One turning vector, and how many ticks it has turned
The counts run from 0 to 500.
[-10.9   8.8   8.9   0.6 -21.1  20.0 -38.2 -31.9  10.5   0.1 -22.4] -> 246
[-48.1  16.1   5.5  -0.6  14.0  -3.5 -15.5 -20.1  16.1  23.9   4.0] -> 28
[  1.8 -11.6  -5.2  -0.3 -34.2 -15.5  36.9  35.5   6.7 -10.7  -7.5] -> 144
[ 25.1 -19.4  -5.1   4.9 -39.5  10.4 -29.4 -15.4   2.9  -5.9 -24.5] -> 205
[ 13.1 -14.8  -0.3   2.1 -30.7 -10.7  39.3  31.8   4.3 -19.4   4.9] -> 148
[-35.6  -0.2 -23.0  -8.7  38.1 -13.1 -18.7   4.0   5.3  19.9   4.5] -> 57
[  6.6 -31.6  -8.0  -1.0  29.0 -33.8  20.6  23.8 -13.5   4.1  13.8] -> 380
[ 13.4 -10.9   5.6   7.2 -56.8   1.6  19.2   8.6   7.7 -15.3 -12.3] -> 180
[ -9.6  -4.9  21.0   7.1  32.2   9.4 -22.4 -36.8   2.3   3.1  28.2] -> 9
[ 14.0 -31.1 -30.6  -7.8   5.7 -23.0   6.7  37.8  -6.5  -4.5  -5.2] -> 127
[-52.5  16.8   9.5  -9.1  28.2 -13.7  -0.6   3.6   1.5  12.4 -11.5] -> 324
[-10.0 -16.8 -28.4 -13.0  40.2 -20.5   0.1  28.3  -3.2   2.0  14.0] -> 88
[ 11.4  -1.1   5.5   7.2 -44.7  25.0   2.0  -8.8  24.1 -21.5  19.3] -> 480
[ -2.2 -11.2 -10.0  -1.0 -35.0 -16.2  32.6  35.0   6.5  -7.0 -11.9] -> 142
[-14.6   2.8   5.4  -5.4  24.0  14.4 -48.0 -31.5  -1.0  -2.1  -9.5] -> 276
[-38.8   8.2  21.1  -6.7  38.0 -12.8  23.3   6.7  -2.0  -3.2  12.9] -> 333
[ -0.6 -11.0  -8.3  -1.1 -35.3 -16.5  36.8  34.6   4.9  -9.7  -8.7] -> 143
[-37.2   5.0  -2.6 -10.5  41.4 -10.1 -24.2  -5.5  -5.7  11.2 -15.0] -> 316
[ 18.9 -34.2 -30.0   6.5 -28.4 -23.5  -1.4  15.1   4.7  14.1  -6.7] -> 426
[-20.0  18.2  34.2   5.2 -11.5  27.7 -13.0 -32.9  13.4 -15.6   7.1] -> 257
[-40.8  10.5  19.8  -4.5  36.3 -13.0  20.8   6.4  -1.6  -1.4  10.8] -> 332
[ -6.3   7.8  31.5   1.1  12.7  28.4 -21.9 -32.5   6.2 -20.4  17.2] -> 264
[ 11.5 -25.6 -24.6   6.1 -41.4 -21.9   4.9  15.0   9.1  17.3 -11.4] -> 430
[ 25.5 -25.4  -1.5   3.2 -21.8  -7.8  31.8  28.0  -1.3 -25.1  10.2] -> 152
[  4.6 -22.6 -11.6  -4.3  12.7 -16.3  33.2  37.6  -2.0 -16.4  21.2] -> 117
[ 22.2 -23.9 -18.8  -0.1 -42.1  -9.3  -2.8  14.6   1.5  -3.7 -27.7] -> 170
[ -3.7 -10.7 -13.9  -1.7 -34.2 -17.4  31.8  36.0   6.6  -3.2 -14.2] -> 141
[-50.9  14.3   7.6  -8.9  29.7 -11.7  -1.6   3.4   0.8  14.8 -14.7] -> 323
[-27.7 -10.5 -16.5 -10.6  35.2 -31.8  -1.2  18.2 -11.0  20.0 -16.3] -> 353
[  7.9 -14.9  -2.1   1.1 -31.0 -11.1  39.7  31.4   4.7 -18.2   2.6] -> 147
[ 38.9 -36.8 -20.2   2.0 -18.9  -7.4   0.6  19.0  -5.6 -16.0  -8.3] -> 162
[-31.5  -1.6 -23.9 -10.4   2.6 -23.3  24.7  39.1   6.9   8.2  -8.7] -> 102
[ 27.8 -29.8 -22.3   0.4 -33.8  -9.6  -6.4  18.4  -2.0  -7.2 -23.0] -> 167
[ 23.1 -11.7 -14.9  -0.9 -18.9  30.4 -39.7 -15.1  11.8 -17.4   4.7] -> 495
[-39.2   4.6 -20.6  -9.6  33.5 -15.8 -14.1   7.8   7.5  22.1   2.2] -> 59
[ 10.5 -10.4 -21.9   5.5 -52.5  10.1 -18.4  -3.0  21.9   2.7  -8.9] -> 468
[ 30.9 -22.8  -6.3   5.8 -37.7  10.4 -29.0 -14.6   0.8  -9.0 -20.5] -> 203
[ 10.8  -3.9 -18.9  -4.2 -23.6  27.3 -45.5 -15.4  14.0 -12.8  -8.4] -> 499
[  7.9 -34.3 -18.9  -2.3  21.8 -37.2   9.5  24.3 -12.5  10.2   0.9] -> 384
[-46.0  24.0  20.0  -6.0  12.3  11.3 -16.6 -20.5   9.3   4.3  -9.9] -> 288
[ 14.9 -14.7 -26.9   5.0 -47.6   6.8 -20.4  -4.1  17.9   4.5  -8.7] -> 466
[-21.2  -1.3   4.8  -8.7  52.9  -0.9 -25.7 -11.0  -8.6  -2.4   5.3] -> 309
[ 36.3 -36.3 -19.6   0.4 -23.0  -9.6  -2.7  17.4  -5.7 -13.6 -11.9] -> 163
[ 26.9 -37.3 -30.1   4.6 -22.2 -24.6  -1.2  16.0   2.8  12.9  -2.6] -> 424
[-44.5  11.6  21.1  -5.5  31.8 -11.9  20.0   7.6   0.2   0.4   9.4] -> 331
[ -6.9 -11.7  -6.9  -4.6   7.4 -17.6  40.5  39.8   1.2 -14.1  19.9] -> 113
[ 39.2 -27.5   8.8   8.6 -30.0  12.4  -3.0  -6.6   0.6 -25.8   6.9] -> 193
